Two rows play each game, the first against the second. How much does the first row win by? 15 is about a draw, 30 a big win and 0 a big loss. Wins can go round in a circle: one row can beat a second, the second a third and the third the first. Each row has two weighted sums of its numbers, A and B, taken from their middle values. A row wins by its A times the other's B, less its B times the other's A.
[ 0.2 -0.6 -1.1  0.   0.  -0.3  0.2  0.   0.1  0.3  0.4 -0.7]
[ 1.3  2.2  2.1  0.3  0.2  0.1  1.3  0.4 -0.9 -0.4 -0.8  0.7] >> 6
[ 0.6  0.7 -0.5  0.8  0.   0.7  0.3 -0.6 -0.3  0.3  0.2 -0.3]
[ 0.2 -0.2  0.1 -1.3 -1.2  0.3 -0.1  0.4  0.2  0.9 -0.7  0. ] >> 18
[ 0.3  0.2  0.  -0.4  0.3  0.3 -0.1  0.5  0.3 -0.2 -0.1 -0.2]
[ 0.4 -0.7  0.5 -0.5  0.6  0.1  0.   0.7  0.1  0.3 -0.2  0. ] >> 17
[-1.1 -0.2  0.3 -0.1  1.   0.5 -0.1  1.1  0.6 -1.6 -0.4  0.2]
[ 0.   0.   2.1  1.7  1.5 -1.2  0.8  2.3 -2.5 -1.6  0.6  1.1] >> 20
[-0.1  0.5 -0.5 -0.1  0.5  1.  -0.4  0.3  0.6 -0.6 -1.1 -0.8]
[-0.2 -0.2 -0.3  0.   0.4  1.  -0.4 -0.1  0.1 -0.9 -0.8  0.2] >> 14
[ 0.9  0.4 -0.3  0.5  0.2  0.4  0.  -0.3  0.   0.6  0.2 -0.1]
[ 0.8  0.4 -0.3 -0.9 -0.5  1.2  0.1  0.6  0.4  0.3  0.3 -0.2] >> 18
[ 0.  -1.3  0.  -0.1 -0.5 -1.2  0.1  0.2  0.1 -0.2  0.8 -0.1]
[-0.3 -0.9  0.2 -0.1 -0.1 -0.6 -0.8  0.8  0.   0.4  0.5 -0.3] >> 18
[ 0.3 -0.2 -0.2 -0.8 -0.4 -0.4 -0.4  0.  -0.1 -0.1  1.1  0. ]
[ 0.1  0.3 -0.4 -0.3  0.3  0.5 -0.2  0.   0.  -1.1 -0.7 -0.4] >> 9
[ 0.  -0.4  0.5 -0.5  0.3 -0.2 -0.5  0.9 -0.4 -1.1  0.7 -0.6]
[ 0.   0.1 -1.   0.3 -0.8  0.1 -0.1 -1.2 -0.5  1.   0.7 -0.3] >> 15
[ 0.2  0.4 -1.2  0.8  0.1  0.4  0.2 -0.4  0.   0.7  0.2 -0.4]
[-0.2  0.  -0.4 -0.1  0.2 -0.5 -0.6 -0.9 -0.2  0.5  0.7 -0.1] >> 14
[ 1.3  1.9  2.4 -0.2 -1.2  0.4  1.6  0.3  0.3 -0.3 -0.5 -0.3]
[-0.5  2.2  2.   1.3  4.1 -3.9  4.6 -1.7  0.1 -0.9  1.2  2.3] >> 16
[ 0.2  0.  -0.8  0.   0.   0.2 -0.6  0.  -0.5  1.1 -0.2  0. ]
[ 0.1 -0.3 -1.3 -0.7 -0.4  0.5 -0.8 -0.5  1.   0.4  1.1 -1.1] >> 14
[-0.7 -0.3  0.1 -0.1  0.7  0.1  0.9  0.8  0.3 -0.6 -0.2  0. ]
[-0.3 -0.2 -0.4 -1.1 -0.6  0.4 -0.7  0.6  1.1 -0.5  0.2 -0.6] >> 16
[-0.6 -0.6  0.2  0.   0.  -0.5 -0.2  0.3  0.5 -0.2 -0.1  0.7]
[ 1.6 -2.2  2.2 -0.8 -0.4 -0.6 -1.4  1.1 -1.6 -0.6 -0.2  1.4] >> 12
[-0.3 -0.2  0.  -0.9 -0.6  0.2 -0.2  0.   0.6  0.2 -0.2 -0.3]
[ 0.2 -0.4  0.2  0.1 -0.7 -0.3 -0.4 -0.8  0.3  0.7 -0.3  0.6] >> 20
[ 0.3  0.3  0.1  0.7  0.4  0.7 -0.1  0.1  0.  -0.5 -0.5 -0.2]
[-0.5 -0.3  0.5 -0.4  0.6  0.2  0.1  1.1  0.4 -1.4 -0.6 -0.5] >> 12
[-1.1  1.3  0.6  2.1  3.1 -2.4  2.2 -1.3 -1.5  0.   0.9  1.3]
[-1.4 -0.5 -2.6 -0.6 -0.6  0.1 -0.7 -2.9  1.2  1.2 -0.9 -0.4] >> 12
[-0.6 -0.2 -0.3  0.1  0.4 -0.5  0.1 -0.3 -0.6  0.6  0.7  0. ]
[-0.4  0.  -0.1 -0.4  0.3 -0.2  0.3  0.   0.6 -0.7 -0.3 -0.3] >> 16
[-0.3 -1.3 -0.5  0.2  0.5 -0.2 -0.1  0.4 -0.3  0.4  1.3 -0.2]
[ 0.9  0.7  1.  -0.6 -0.7  0.8  0.   0.2  0.7  0.1 -0.5 -0.6] >> 21
[-0.6  0.1 -0.5 -0.5  0.2 -0.8  0.6  0.2  0.4  0.3  0.2 -0.6]
[-0.3 -0.1 -0.4  0.7  0.4  0.5 -0.3  0.4  0.5 -0.5 -0.3 -0.2] >> 17
[-0.6 -0.1  0.9  0.3  0.3 -1.1  0.2  1.2  0.7 -1.4  0.5 -0.5]
[-0.3 -0.2 -0.1 -0.1  0.3 -0.1 -0.9  0.4  0.   0.   0.6 -0.7] >> 16
[-0.3  0.8 -0.5 -0.2 -0.6  0.   1.2 -0.3  1.4 -0.2 -0.4 -0.2]
[ 0.7  0.4  1.3 -0.1  0.3 -0.5  0.9  0.7 -0.2  0.2  0.6  0.1] >> 13
[ 0.3 -0.3 -1.  -0.2  0.2 -0.2 -1.   0.2  0.4  0.2  0.  -0.1]
[ 0.  -0.1 -0.7  0.4 -0.3  0.1 -0.2 -0.4  0.   0.8 -0.4 -1.1] >> 15
[ 0.2  0.  -1.1  0.1 -0.4  0.2 -0.4 -0.1  0.3  0.7 -0.2 -0.3]
[ 0.2 -0.3  1.   0.8  1.1 -1.4 -0.1  0.7 -1.5 -0.3 -0.3  1.7] >> 15
[-0.2 -1.1 -0.1 -0.4  0.3 -0.3 -0.8  0.1  0.  -0.1 -0.1 -0.1]
[-0.4  0.2  0.6  0.   1.   0.6  0.4  0.1  0.7 -0.8 -0.5  0. ] >> 18
[-0.5  0.4 -0.5  0.3 -0.1 -0.2  0.4  0.2 -0.1 -0.2  0.6  0. ]
[ 0.  -0.4  0.2  0.1 -0.2 -0.3 -0.2 -0.2 -0.3  0.  -0.1  0.1] >> 15
[ 0.2 -0.2  0.6  0.4 -0.1 -0.3  0.4  0.8  0.6 -0.1 -0.2  0.1]
[-0.4 -0.3  0.4  0.2  0.2 -0.9 -0.6  1.   0.7 -0.8  0.1 -0.3] >> 20
[ 0.   1.8  1.5  1.9  2.2 -2.1  2.3 -0.6 -1.3  0.1  0.2  1.9]
[-0.3 -1.2  0.  -1.  -1.2  0.4 -1.4  1.  -1.   0.3 -0.9 -0.4] >> 20
[-0.3 -0.1 -0.8  0.3 -0.9  0.3 -0.4 -0.2  0.4 -0.1  0.  -0.7]
[-0.3  0.3 -0.5 -0.2 -0.3 -0.1 -0.1 -0.4  0.1 -0.2  0.  -0.2] >> 17
[ 0.  -0.1 -0.3 -0.3  0.6  0.9 -0.6  0.5  0.6  0.  -0.1 -0.4]
[-0.3  0.  -0.3 -0.2  0.8  0.4 -0.1  0.4  0.7 -1.  -0.6  0.2] >> 16
[ 0.2  0.1 -0.9 -0.1  0.4  0.5  0.   0.   0.3 -0.4 -0.6  0. ]
[-0.4 -0.6 -1.3 -0.3 -0.9  0.1 -0.6 -0.5  0.2  1.   1.2 -0.2] >> 18
[ 0.3 -0.6  0.2  0.   0.1 -0.2  0.1  0.6 -0.2  0.   0.9  0. ]
[ 0.5  0.1 -1.2 -0.4 -0.3  0.5 -0.4 -0.5  0.6 -0.3 -0.6 -0.6] >> 12
[ 0.4 -0.1  0.  -0.1  0.1  0.7  0.1  0.1 -0.1  0.4  0.5  0.4]
[-1.3  1.3 -0.9 -0.9 -0.9 -0.2  1.2 -2.1  1.6 -0.2 -0.9 -0.8] >> 16
[-0.5 -0.6  1.5 -0.6  0.9 -0.4 -0.1  1.7  0.5 -1.6  0.3  0.1]
[-0.4 -2.1 -0.9 -0.3  0.5 -0.2 -1.4  1.8 -0.3 -0.8  0.8 -0.8] >> 11
[ 0.3 -0.7 -1.1  0.6 -0.5 -0.3 -0.1 -1.1 -0.3  0.9  0.5 -0.9]
[ 1.1  0.3  0.6 -0.8 -1.1  0.2 -0.9  0.9 -0.6 -0.2 -0.8 -1.1] >> 14
[ 0.9  1.1  0.2  1.5  0.7  0.5  0.2  0.6 -1.  -0.5 -1.3 -0.6]
[-0.6 -0.2 -0.1 -0.5 -0.8 -0.7 -0.7  0.3 -1.   1.2  1.2  0.1] >> 25
[-0.4  0.1 -0.2 -0.2  0.4  0.5  0.   0.5  0.5 -0.1 -0.9  0. ]
[-3.4  3.1  2.1  0.9  4.1 -6.5  3.2 -5.4  1.2  0.  -0.5  5.4] >> 23
[ 0.2  0.8  1.5 -1.   0.   0.2  0.3  0.9  0.7 -1.  -1.  -0.1]
[-0.3  0.3  0.6 -0.8  0.1  0.5  0.1  0.9  1.  -1.8 -1.5 -0.6] >> 16
[-0.1 -0.2  0.6 -0.8  0.  -0.9 -0.2  1.3  0.5 -0.8  0.1 -0.4]
[-0.4  0.3  0.4 -0.2  0.5  0.9  0.7  1.   0.1 -1.3 -1.8 -0.6] >> 16
[ 0.3 -0.2  0.1  0.3  0.5  0.1  0.6  0.1  0.1 -0.8 -0.6  0.1]
[ 0.   0.   0.1 -0.4  0.   0.2 -0.2  0.3 -0.5 -0.3 -0.2  0.1] >> 15
[ 0.7  0.   0.8 -0.4  0.6 -0.3 -0.2  0.8 -0.6 -0.3 -0.6  0.1]
[ 5.6 -1.   4.8  0.2 -3.2  3.4 -1.5  4.9 -3.2 -1.6  0.2  0.2] >> 12
[ 0.3  0.1 -0.2 -0.1  0.5 -0.6 -0.4  0.  -0.3  0.5  0.1  0.4]
[-0.2 -0.3 -0.2 -0.7  0.   1.  -0.5  0.4  0.1 -0.7 -1.7  0. ] >> 14
[-0.1 -0.3  0.2  0.8  0.8 -1.1  0.1 -0.1 -0.5  1.1  0.8  0.5]
[ 0.   0.   1.3  0.1  0.  -0.7  0.3 -0.4 -0.3  0.3  0.6 -0.3] >> 18
[-0.2 -0.8  0.6 -0.1  0.1 -0.6 -0.4  0.2  0.5  0.   0.3  0.1]
[-0.2 -1.   0.  -0.1  0.3 -0.8 -0.5  0.2  0.5  0.7  0.5  0.4] >> 11
[ 0.1 -0.2 -0.5 -0.4  0.3 -0.7 -0.2 -0.1  0.3  0.4  0.6 -0.2]
[-0.2  0.3 -0.3  0.1  0.4 -0.3  0.5  0.   0.2 -0.1 -0.2 -0.4] >> 15
[ 0.1 -0.2 -0.3 -0.2 -0.4  0.2 -0.2 -0.1  0.5 -0.2 -0.4 -0.4]
[ 0.2 -0.3  0.  -0.2  0.2 -0.3 -0.1  0.5 -0.4  0.   0.2  0.4] >> 14
[-0.3 -0.5  0.6 -0.5  0.2 -0.1  0.1  1.2  0.1 -1.9  0.2  0.3]
[ 0.  -0.1 -0.7  0.8  0.1  0.3  0.2  0.4 -0.1 -0.1  0.3  0.3] >> 15
[-2.2 -0.4 -1.1 -0.8 -0.5 -0.2 -0.7  0.   0.6  0.  -1.5 -0.6]
[-0.5 -0.3 -0.4 -0.2  0.1  0.  -0.3  0.3  0.6 -0.8  0.1  0.2] >> 18
[ 0.2  0.2 -0.5  0.1  0.2  0.1 -0.2 -0.6  0.   0.4  0.1 -0.1]
[ 0.1  1.   0.8  0.2 -0.1 -0.1  0.5 -0.7 -0.1 -0.5 -0.2  0.8] >> 13
[ 0.3  0.4  1.  -1.9 -1.  -0.6  0.5  0.6  1.2 -0.6 -0.3 -0.3]
[-0.5 -1.2 -1.7  1.9  1.9  0.5 -1.   0.7 -0.2  0.1  3.2 -0.5] >> 10
[-0.4 -1.   0.  -0.5  0.  -0.6 -1.  -0.1 -0.2 -0.1  0.   0.7]
[-0.1  0.  -0.8 -0.2 -0.3  0.8 -0.1 -0.1  0.3  0.3  0.2  0.2] >> 15
[-0.7 -0.5 -0.7 -0.6  0.  -0.9 -0.6 -1.   0.1 -0.1  0.5 -0.2]
[ 0.4 -0.1  0.2  0.2  0.6  0.6  0.2  0.7  0.5 -0.5 -0.6  0.2] >> 15
[-1.   0.3 -0.6 -0.6 -0.5 -0.4 -0.2 -1.3  0.7 -0.1 -1.1 -0.2]
[-0.3 -0.1  1.   0.4  0.7 -0.4  0.   0.3  0.4 -0.6  0.2  0. ] >> 14
[ 0.2  0.9 -0.4  0.4  0.6  0.3  0.   0.6  0.2 -0.1 -0.7  0.2]
[-0.3 -0.1 -0.9  0.1 -0.2 -0.6 -0.3 -1.6  0.6  1.2  0.2 -0.2] >> 11
[-0.4 -0.4  0.1 -0.5 -0.1 -0.6  0.2  0.3 -0.6 -0.3  0.5  0.3]
[ 0.  -0.9 -1.2  0.6  0.2 -0.3 -0.6 -0.5 -0.4  0.5  1.  -0.1] >> 13
[ 1.1 -0.9 -0.1  1.2 -1.1  0.6 -1.4 -0.3 -1.5  0.5 -0.3  0.9]
[-1.3  0.3  1.4  0.6  1.7 -2.5  1.1  0.2 -0.8 -0.5  0.7  0.2] >> 16
[-1.2 -0.4 -1.3 -1.2 -0.2  0.2  0.4 -0.8  1.1 -0.1 -1.5 -0.3]
[ 0.8 -3.5  0.3  0.1  1.4  3.2 -1.   2.6 -1.8 -2.2  0.8 -0.7] >> 7
[ 0.1  0.7 -0.6  0.2  0.1  0.7  0.2 -1.2  0.1  0.9 -0.7 -0.2]
[-1.3  0.2 -0.7  0.6  0.2 -1.   1.  -0.7  1.1  0.1  1.2 -0.2] >> 14
[-0.5  0.   0.  -0.3  0.8 -0.6  0.5  0.6 -0.4 -0.4 -0.2 -0.2]
[ 0.4 -0.2  0.4 -0.1  0.5  0.2  0.5 -0.3  0.2 -1.1 -0.2  0. ] >> 14
[ 0.5  1.   0.4  0.8  1.5 -0.9  0.9 -1.5  0.   0.6  0.   1. ]
[ 0.9  3.   3.7  0.8  0.3 -1.4  2.8  0.4 -1.5 -0.7 -0.1  1.1] >> 19
[ 0.5  0.6  0.  -0.7 -1.2  1.   0.4  0.1  0.3  0.5  0.5 -1. ]
[-0.7 -1.2  0.1  0.2  0.2 -0.8 -0.4 -0.1  0.4 -0.3 -0.3  0.1] >> 21
[ 0.6 -0.1  0.4  0.9 -0.3  0.   0.2  0.1 -0.9  0.1  0.6  0.9]
[ 0.1 -0.5  0.1 -0.5  0.3  0.1 -0.1  1.3  0.2 -1.  -0.2  0.4] >> 17
[-0.2  0.1 -0.2  0.6  0.1 -0.3  0.2  0.7 -0.3 -0.7  0.1 -0.3]
[-1.4  0.5 -1.6  1.1 -0.6  1.2  0.5 -1.4  2.2  2.5  3.  -1.5] >> 13
[ 0.4 -0.8  1.   1.  -0.3 -1.1  0.3  0.2 -1.2 -0.2  1.5  0.1]
[ 0.1 -0.9 -0.3 -0.5 -0.5 -0.4 -0.7  0.1 -0.6  0.6  0.7 -0.2] >> 15
[ 1.   0.6  0.1  0.1  0.5  0.5  1.  -0.2  0.2 -0.7 -1.1  0.4]
[-0.4  0.2  0.1  0.2  0.7  0.   0.4  0.5  0.  -0.5 -0.5 -0.1] >> 15
[ 2.4 -0.8  1.8  0.1 -1.5  1.4 -0.5  2.2 -1.2 -0.8  0.1 -0.3]
[ 0.1 -0.5  0.4  0.4  0.5 -0.4 -0.9  0.  -0.5  0.4 -0.1  0.2] >> 15
[-0.6 -1.4  0.2 -0.2 -0.9 -0.6 -0.8 -1.  -0.1  1.2  1.5  0.1]
[-0.1 -0.2  0.1  0.2  0.2 -0.2 -0.3 -0.7 -0.8  0.5  0.4 -0.8] >> 15
[ 0.5  0.8 -0.2 -0.5 -0.7  1.2  0.1 -0.2  0.2 -0.1 -1.   0.4]
[-2.6 -1.6 -3.  -2.3 -0.3 -1.  -1.  -3.   2.9  0.  -2.  -0.5] >> 8
[-0.7 -0.2  0.1 -0.6  0.1 -0.4 -0.1  0.2 -0.2  0.2  0.9  0.3]
[-0.6 -0.9 -1.1 -0.7  0.1 -1.  -0.6 -1.5 -0.4  0.6  1.   0.2] >> 14
[ 0.6  0.6 -0.7  0.4 -0.1  1.   0.2  0.3 -0.5 -0.3 -0.8 -0.5]
[ 0.1  0.9 -0.3  0.   0.6  0.8  0.8  0.8  0.7 -0.7 -0.6 -0.6] >> 16
[-2.   0.7 -1.5  1.5  0.3 -0.6  1.6 -2.   1.   1.   0.8  0. ]
[-1.2 -0.4 -0.4 -0.3 -0.5 -1.2  0.3 -1.1  0.8  0.9 -0.1  0. ] >> 11
[ 0.   0.1 -0.3  0.   1.1  0.5  0.6  0.5  0.1 -0.3 -1.4 -0.1]
[-0.4  0.1  0.  -0.4  0.1  0.2  0.1  0.2  0.   0.3 -1.  -1. ] >> 17
[-0.1 -0.1  0.   0.6  0.4 -0.2 -0.1  0.3  0.  -0.1 -0.4 -0.2]
[-0.4  0.2 -0.9  0.1  0.6  0.8 -0.3 -0.3  0.9 -0.3 -0.9 -0.5] >> 16
[ 0.1 -0.2 -0.7  0.   0.2  0.3 -0.1 -0.2  0.2  0.3  0.3  0.3]
[ 0.  -0.1 -0.5 -0.1  0.3 -0.2  0.7 -0.8 -0.6  0.9  0.8 -0.2] >> 17
[ 0.4  0.  -0.7 -0.2  0.6  0.9  0.4 -0.2  0.7 -0.2 -0.4 -0.4]
[ 0.4  0.5 -0.6  0.7  0.9  0.3 -0.1 -0.4 -0.2  0.2 -0.5  0.3] >> 14
[ 0.3 -0.5 -0.6  0.7 -0.1 -0.2 -0.4 -1.4 -0.5  1.   0.6  0.1]
[-0.1 -0.3  0.6  0.  -0.7 -0.5  0.  -0.1 -0.3  0.3  0.2  0. ] >> 14
[ 0.2  0.2  0.4  0.8 -0.1 -0.5  0.1 -0.3 -1.   0.8  0.2  0.1]
[-4.1  2.  -1.4 -1.6  0.5 -0.7  2.2 -4.4  4.   2.   1.5  0.1] >> 14
[ 0.3 -0.2  0.6  0.2 -0.4  0.5 -0.2  1.   0.  -0.7 -0.4  0.5]
[ 1.   2.1  1.4 -0.2  0.6  0.4  1.9  0.5  0.2 -0.4 -0.3 -0.8] >> 17
[ 0.3 -0.1 -1.3  1.1  0.6  0.2 -0.2 -0.7 -0.1  1.1  0.1  0. ]
[ 0.5  2.2  2.   0.7  0.1 -0.7  1.6 -0.6 -0.9 -0.4  0.1  1.9] >> 14
[-0.5 -0.1  0.7 -0.2  0.3  0.2  0.4  1.1  0.8 -1.6 -1.1 -0.3]
[ 1.2  0.6 -0.6  0.4  0.2  1.   0.2 -0.4 -0.1 -0.3 -0.9  0.2] >> 21
[-0.9 -0.1  0.1  0.6  1.1 -1.2  0.2  0.   0.1 -0.6  0.4  1. ]
[-0.2 -0.1 -0.5 -0.1  0.  -0.2  0.8  0.5  0.8 -0.6  0.  -0.3] >> 16
[ 0.8 -4.5  0.3  3.2  1.4  1.3 -4.1  1.9 -4.  -0.3  4.7  3.3]
[-0.1 -0.1 -0.2 -0.2  0.3  0.1 -0.3 -0.1  0.2 -0.2 -0.7  0. ] >> 10
[ 0.3 -0.3  0.2 -0.2  0.1  0.   0.   0.4 -0.2  0.  -0.3  0.2]
[-0.1 -0.3  0.3 -0.4 -0.4 -0.4 -0.2  0.8 -0.4  0.1  0.3  0.2] >> 14
[ 0.5 -0.6  0.  -0.1 -0.7 -0.5 -0.4 -0.2 -0.8  0.5  1.   0.4]
[ 0.  -0.3  0.  -0.3  0.4  0.   0.   0.2 -0.2 -0.2 -0.4 -0.2] >> 16
[-0.5  1.3 -0.6  0.3  1.1  1.   0.7  0.1  1.4 -1.8 -1.2 -0.1]
[-0.2 -0.6  0.   0.2  0.1 -0.2 -0.2  0.1 -0.3  0.2  0.8  0. ] >> 15
[-0.3 -0.3 -0.1 -0.1  0.2  0.  -0.2 -0.1  0.3  0.2  0.1  0. ]
[ 1.9 -2.   0.1  1.  -1.3  2.5 -4.9  0.3 -1.4 -0.3 -0.3  1.6] >> 29
[-0.4  0.4 -0.4 -0.1 -0.2  0.1  0.3 -0.3  0.7  0.5 -0.2 -0.2]
[-0.3  0.3 -0.3  0.3  0.6  0.2  0.3  0.   0.4 -0.3 -0.3  0.6] >> 16
[ 0.1  0.1 -0.1 -0.2 -0.2  0.   0.2 -0.3 -0.3 -0.1 -1.1 -0.2]
[-0.7 -0.5  0.1 -0.3  0.4 -0.5  0.1  0.4  0.2 -0.8 -0.3 -0.3] >> 15
[ 0.  -0.7  0.2 -1.1 -0.3  0.1 -0.2  0.3  0.4 -0.3  0.3 -0.2]
[-0.5  0.3  0.3 -0.1  0.3 -0.5  0.4  0.3  0.2  0.2 -0.3 -0.4] >> 16
